In the rows, zero is written as 128.
X: rows in a few groups, each row roughly a mix of its group's directions
X (99 x 10)
[[146 122  96  92 148 150  99 133 140 157]
 [150 103 133 147 128 134 123 115 145 186]
 [163  93 102 102 124 108 158 119 135 118]
 [138  83 133 107 170 113 109 124 145 121]
 [109 134 102  82 132 155 102 126 123 101]
 [140 145 108 130 144 108 150 170 125  88]
 [ 99 154 110 142  97 120 144 153 104 157]
 [ 91 174 150 158 128 135 133 123 110 132]
 [135 161 130 120 140  96 146 155 112  88]
 [105 106 123 108 108 155 123  92 122  91]
 [136 133 100 127 107  82 140 113 143  91]
 [133 157  79 102 142 131 111 139 140 102]
 [112 113 123 114 106 128 123 184 158 134]
 [148 162 138 161 120 133 120 134  93 162]
 [145 135 111 107 133 148  70 107 126 135]
 [174 110 126 116 152 122 116  94 143 102]
 [120 111 151 129 111 143 111  82 130 166]
 [101 117 144 140 122 123 183 156 114 128]
 [148 163 140 162 151 131 132  90 113 114]
 [ 98 101 122 130 135  96 166 138 150 105]
 [130 110 146 159 108 111 166 114 122  91]
 [137 115 154 144 101 102 165 151 151 148]
 [112 171 145 162 123 112 105 144 121 154]
 [146 139 109 112 132 143  67 116 141 127]
 [ 91 131 103 110 134 146 144 167 111 102]
 [123 165 139 156  95 152 131 144 104 151]
 [130 104 142 122 103 144 163  93 118 161]
 [146 170 124 159 105 124 140 134  93 148]
 [142  85 114 100 129 147 159 103 136 112]
 [149 114 140 150 132 126 124 122 143 190]
 [116 139 118 116 111 149 116 190 139 129]
 [146 107 133 107 147 124 136 103 156  80]
 [113  88 156 112 142 165 123 129 122  98]
 [111  91 120 114 117  94 171 132 141 117]
 [116 169 141 156 123 126 112 137 118 174]
 [ 90 149 111  95 130 154  94 136 121 117]
 [153  95 112 126 120 107 169 101 145 115]
 [121 120  84 107 142 164 102 150 143 134]
 [ 97  99 108 120 142  99 152 131 150  96]
 [109 127 113  89 122 148 116 109 117  81]
 [118 117 173 177 126 111 138 123 130 144]
 [119 138 127 112 124 118 144 128 110  63]
 [108 112 117  93 116 162 104  93 125 112]
 [127 164 135 143 125  96  95 165 115 139]
 [ 83 132 115 108 115 164  98 121 124 112]
 [161 148 127 127 134 133 124  75  97 130]
 [134 106 141 132 100  98 161 156 159 141]
 [127  80 129  97 156 126 110 128 158 119]
 [110 166 138 135 142 146  87 159 116 142]
 [122 121 109  98 119 150  76 153 139 136]
 [100 124 168 153 147 169 119 126 127 141]
 [118 171 141 162 120 134 126 137  95 156]
 [ 95 148 157 154 147 148  94 145 129 117]
 [103 137 111 122 161 154 114 107  90 109]
 [117 140 118  74 133 149  93 109 119 126]
 [147 138 105  99 128 150  77 110 117 131]
 [130 135 140  79 124 126 118  87 108 104]
 [145 130  91  85 138 128 110 154 125 101]
 [117 153 127 136 130 107 150 161 116  79]
 [108  97 126 103 167 115 110 105 154 114]
 [ 92  94 118 118 131 102 163 144 141 109]
 [ 91 158 168 147 146 137 137 120 127 105]
 [116 152 133 104 129 147  86 163 103 132]
 [115 151 123  75 135 140  96 114 114 117]
 [149 112 137 135 132 133 114 111 141 190]
 [155 114 144 128  92  99 155 142 153 150]
 [136 147 124 149 113 141 106 142 101 179]
 [136  82 121  95 146 130 111 117 161 115]
 [107  90 169 115 115 138 122 130 109  97]
 [153 105  90 118 137  82 136 135 118 142]
 [173  84 113 103 119 136 121 137 145 126]
 [126  95 138 127 105  92 157 146 162 138]
 [125  93 131 131 116 114 157  95 144  88]
 [113 142 114 145 111 113 134 162  96 170]
 [145 152 139 140 141 157  83 105 109 146]
 [146 161 132 131 131 166  85 123 109 143]
 [157  91 104  89 140 146 150 125 130 126]
 [159 118 122 137 116  67 138 143 128 123]
 [143  89 131 104 162 123 110 107 155 107]
 [113 149 133 152 111 130 131 162  96 168]
 [105 100 180 143 122 124 117 137 114 103]
 [ 73 159 138 147 128 123 131 139 110 148]
 [108 123 154 132 158 162  96 153 126 106]
 [127 168 134 144 144 100 131 174 124 144]
 [106 174 148 161 116 138 134 136 102 143]
 [ 89 105 130 115 169  91 130 136 133 125]
 [129 145 103 138  90 143 116 141 109 174]
 [160  91 102  96 125 124 160 115 133 122]
 [159 121  79 118 120  94 129 112 118 142]
 [137 149  89  92 142 138 100 153 126 109]
 [144 101 151 136 102  96 147 134 158 155]
 [136 135 111 112 143 149  71 101 120 128]
 [171  99 108 103 121 142 111 107 151 119]
 [108 108 132 128 112 108 176 165 142 123]
 [ 99  95 123 128 133  94 159 140 156 108]
 [132 153  92 103 137 119  99 151 132  93]
 [114 168 117 107 130 156  93 148 112 147]
 [159  95 139 109 155 132 116 107 152  98]
 [134 132 140 158 158 109 138  76 125 114]]
the four rows of each list that fit no group, in list order (the others fit one group, some only roughly)
  J83: [137 178 117 136  86 134 133 146 107 133]
  J279: [109 121 123 130 116 113 182 161 136 106]
  J209: [ 99 134  96 101 130 159 108 145 127  96]
  J247: [163 137 131 143 139 114 102  75 133 136]
  J830: [118 165 153 159 111 136  99 151 128 152]
  J809: [122 109 169 159 158 121 111 156 130 109]
  J654: [114 153 166 155 119 108 106 149 106 150]
  J205: [127 132 163 175 145 119 150 102 117 141]
  J388: [129 160 110 109 138 162 111 141 116 170]
  J405: [111 115 148 120 108 130 190 139 125 124]
  J464: [114 157 148 128  94 140 117 120 104 171]
  J711: [149  94  99 111 113 144 167 131 130 104]
 | J83 J830 J405 J711
  J310: [141  88 144 170 118 103 133 139 142 149]
  J242: [164 112 125 102 169 113 107 115 150 118]
  J517: [139 159 134 147 138 120 153 176 126 157]
  J516: [101 136 145 176 113 112 154 153 128 114]
  J839: [137 102 105 120 136 115 147 112 155  79]
  J687: [129 167 127 142 142 119  94 167 119 152]
  J462: [104  92 143 128 115 110 177 146 124 134]
  J372: [180  90 111 116 143 112 114 120 129 131]
  J147: [128 115  95 110 113 129 134 186 141 129]
  J741: [139 115 145 161 119 127 164 103 136 168]
 | J310 J242 J517 J147
  J72: [121 130 135 136 116 113 193 146 115 119]
  J958: [133 111 134 120  89  89 148 101 124 100]
  J327: [149 156 132 127 121 160  78 143 127 147]
  J387: [151 109 128 113 122 155 148  73 124 133]
  J991: [ 73 163 148 145 137 134 136 123 126 116]
  J456: [161 107 108 104 116 122 150 111 150  89]
  J986: [150  77 113  99 142 131 105 126 150 132]
  J542: [171 103  95 116 122  95 146 140 121 128]
  J481: [ 97 148 102 135 136 139 121 177 132 104]
  J848: [145 174 142 163 109 145 136 118 103 139]
  J467: [125 141 108 113 107 124 133 134 127  65]
  J543: [149 122 129 136 144 119 115 133 143 191]
  J802: [121  91 130 113 130 143 111 100 134 177]
  J214: [125 151 122  91 135 158 100  96 106 116]
 | J387 J467 J802 J214
  J90: [135  90 166 162 145 131 152 121 134 145]
  J174: [179 141 119 116 129 147  97 118 100 136]
  J651: [ 71 159 138 136 109 148 132 135 125 138]
  J526: [123 160 162 160 154 113 142 116 111 104]
  J779: [101 149 116 139  83 151 140 152 122 152]
  J815: [154 131 134 142 161 132 156  88 107 152]
  J683: [141 112 148 143 140 141  98 105 134 178]
  J63: [113 184 129 138 111 126 114 132 113 162]
  J728: [114 133 112 142 124 105 144 121 113  68]
  J576: [111 111 132 118 112 161 100  85 131 154]
 | J174 J815 J683 J728
  J902: [132 130  87  83 108 136 119 155 133 109]
  J523: [111 141 136  89 113 132 120  97 111  86]
  J950: [ 96 147 135 132 142 169 112 155  95 135]
  J351: [129 111 142 135 111  97 188 129 131 131]
  J115: [124 133 140 148 168 122 103 147 144 171]
  J982: [107 155 139 164  91 147 143 127 104 142]
  J759: [116 106 123 120 114 141 156  82 145  96]
  J167: [161 134 146 136 132 117 117  73 117 149]
  J374: [156 144 149 141 127 149  86 112 117 162]
  J642: [149 163 132 147 130 143  85 121  98 145]
  J427: [157 124 158 160 148 102 141 103 124 155]
  J252: [141 145  92 112 171 151 109 150 136 119]
 | J115 J982 J642 J427
  J227: [157 126 124  81 140 138 105 108 132 161]
  J493: [140 146 117 157 146 108 142 181 136 138]
  J510: [116 116 127 154 121 111 136 162 130 181]
  J557: [149 118 117 150 127  98 170 110 147 158]
  J326: [122 158 144 125 132 127 136 126 108  68]
  J913: [103 134 133  95 115 143 117  90 109  92]
  J908: [148 111 113 104 122 115 152 111 152  80]
  J756: [129 162 108 126 159 153 100 154 130 156]
  J33: [159 157 126 156 103 135 129 145  97 157]
  J119: [ 91 161 116 114 158 155 129 139 137 102]
  J685: [129 120 133 139 106 102 146 171 171 127]
  J646: [118 115 106  97 123 142 134 178 157 125]
  J278: [164  80 110 110 145 101 128 134 133 124]
  J126: [107 108 127 115 114 165  99  93 134 153]
  J277: [154  78 113 109 137 112 120 156 130 147]
 | J510 J326 J119 J646
  J259: [139  97 140 157 155 104 151 128 152  99]
  J186: [114 115 124  71 129 137 126 129 111  91]
  J114: [102 104 106 132 134  95 167 154 145 126]
  J700: [132 107 130 104 112 132 144  96 115  77]
  J419: [119 154  84  89 114 135 117 119 134 101]
  J934: [119 148 114 157 142 120 135 186 139 130]
  J572: [172 124 140 169 127 119 131 147 125 161]
  J993: [151  97  98 101 150 139 148 120 146 100]
  J46: [134 120 123 136 122 129 116 111 123 196]
  J294: [121 115 136 133 148 128 128  74  88 139]
 | J186 J114 J572 J46
  J513: [136 146 134 167  98 122 146 119  96 159]
  J814: [121 139 116 150 128 120 158 166 127  82]
  J969: [157  98 116  96 128 133 143  91 124  99]
  J874: [174 107 103  92 131 131 113 142 146 118]
  J124: [137 148 126 159  94 138 167 141 101 144]
  J103: [ 77 158 140 136 104 139 145 154 124 126]
  J392: [139  95 120 117 118 118 186 122 146 121]
  J689: [131 135 118 130 155 143  84  83 113 125]
  J281: [167  93 102 120 153 114 156 126 143 129]
  J718: [121 116 105 117 129 131 140 137 126  62]
 | J513 J874 J124 J392
  J395: [146 106 139 126 106  82 158 124 155 142]
  J385: [167 170  88 122 128 126 149 128 131 126]
  J82: [141 108 113 114  92  94 157 100 130 113]
  J540: [127 161 114 115 136 115 137 166 117  84]
  J454: [121 153 115 103 107 112 141 128 113  75]
  J763: [ 97 174 114 148 112 130 129 158 110 140]
  J553: [131 146 175 136 120 101 129  99 114 157]
  J337: [117 146 143 155 142 124 108 147  93 169]
  J560: [135  74  99  97 123 123 123 139 144 138]
  J508: [144 134 126 133 114 106 192 133 119 119]
  J451: [119 161 110 122  84  94 139 108 122 141]
  J970: [135 151 124 180 114 131 138 147 108 159]
 | J385 J454 J763 J970
  J409: [155 143 123 145 130  97 140 170 130  93]
  J861: [146 117  83  90 125 131 153 108 137 109]
  J191: [160 123 158 146 132 103 143 109 131 171]
  J706: [135 132 126 101 129 152  76  96 133 112]
  J678: [115 173 133 139 103 105  94 138 113 145]
  J841: [151 141  93 104 162 136 109 163 133 129]
  J196: [141  84 107  85 143 144 132 128 147 125]
  J965: [ 87 158 153 159 113 114 136 144 114 112]
  J163: [119 138 120 137 146 108 152 175 106  96]
  J241: [139 126 125 114 138 146  73  94 117 147]
 | J409 J706 J196 J163
  J394: [143 140 113 158 145 118 136 177 144 156]
  J813: [178 109 146 125 151 140 121 113 147  99]
  J724: [ 71 165 140 140 115 133 139 137 123 134]
  J490: [141  94 118 107 129 126 174 115 126  93]
  J879: [ 97 102 171 130 135 156 114 129 121  99]
  J937: [111  88  96 111 120 145 137 162 152 125]
  J601: [128 125 125 122 113 121 194 139 104 127]
  J3: [155 134 137 137 143 117 114  66 124 130]
  J131: [ 97 122 160 171 161 121 128 111 130 135]
  J699: [ 90 101 133 117 102 104 160 150 134 115]
  J255: [159 142 129 138 141 161  93  99 102 118]
  J150: [ 92 130 119 105 114 161  92 103 123 142]
  J57: [161  94 141 150 157 110 144 153 138 146]
 | J490 J937 J699 J255
  J407: [122 163 121 138 154 164 106 142 132 163]
  J323: [132 136 106 102 147 137 100 154 127  82]
  J864: [119 132 163 166 104 105 141 115 119 160]
  J798: [144 152 135 156 109 128 140 159  92 157]
  J458: [140 130 138 168 123 100 169 153 126 108]
  J518: [109 113 120 159 107 130 161 174 121 128]
  J324: [176 114 127 106 131 110 119 128 171 118]
  J725: [125 147 145 150 161 136  91 166 123 140]
  J97: [121  98 117  86 151 115 104 133 161 117]
  J891: [156 106 141 138 114  87 138 119 170 132]
  J761: [118 122 125 166  94 130 175 149 129 129]
 | J518 J324 J97 J761
  J58: [155 127  86  84 146 148 127 140 132 134]
  J238: [117 130 119 154 128 116 155 162 125  79]
  J398: [110 117 104 117 125 106 161 155 153  92]
  J968: [171  95 117 109 158 106 115 110 135 126]
  J588: [145 104  89  98 125 134 161 104 136 111]
  J173: [138 161 161 154 105 125 119 149 117 163]
  J448: [ 88 145 121 142 116 129 123 157 106 169]
  J127: [135 156  85 118 164 137 110 153 142 129]
  J130: [105 178 131 128 100 136 116 118 109 156]
  J335: [158 144 140 139 138  74 139 130 102 120]
  J240: [ 94 158 160 140 130 149 139 113 119 163]
  J112: [108 158 144 166 120 114 112 168 132 138]
  J56: [131  97 136 132 115 149 116  86 138 168]
  J468: [154 163 122 128 131 151  75 124 137 134]
  J234: [151 142 161 159 134 100 137 138 128 168]
 | J173 J335 J240 J112
  J35: [103 128 138 141 113 119 182 136 160 115]
  J748: [133 113 138 150 117 142 113 105 141 185]
  J574: [141 123 125 123  84  76 142 118 119 131]
  J102: [123 175 167 156 126 147 133 129 110 119]
  J930: [155 132 132 122 152 111 145  93 137  82]
  J849: [157 157  92 115 116 111 124 102 161 126]
  J828: [171  93 114 108 122  94 147 137 125 133]
  J353: [116 159 137 100 148 157  99 102 117 106]
  J65: [115 139 108  84 116 140 101 131 118  87]
  J48: [109 109 108 110 147  90 160 158 137 138]
  J251: [ 96 151 145 119 119 136  84 151 109 106]
  J487: [103 169 104 116 136 165 104 121 137 115]
 | J35 J849 J353 J48
  J2: [131 155  97 102 114 151 118 171 131 111]
  J179: [136 132 104  95 102 126 145 174 146 115]
  J634: [ 99 140 134 134 157 166 106 127  89 123]
  J898: [121 108 137 154 119 139 116 117 149 185]
  J751: [132 112 141 130  96 113 178 158 133 142]
  J703: [126  75 121 100 121 145 153 104 143 128]
  J622: [117 128 121 106 108 133 150 140 108  71]
  J433: [131 158 176 153 150 142 121 106 121 112]
  J437: [108 118 162 155 112 105 172 123 117 128]
  J439: [ 94 138 170 149 129 158 102 137 115 133]
  J655: [150 103  87  97 113 106 145 108 113 134]
  J368: [161 109  93 104 130 128 165 104 137 136]
 | J703 J622 J437 J655
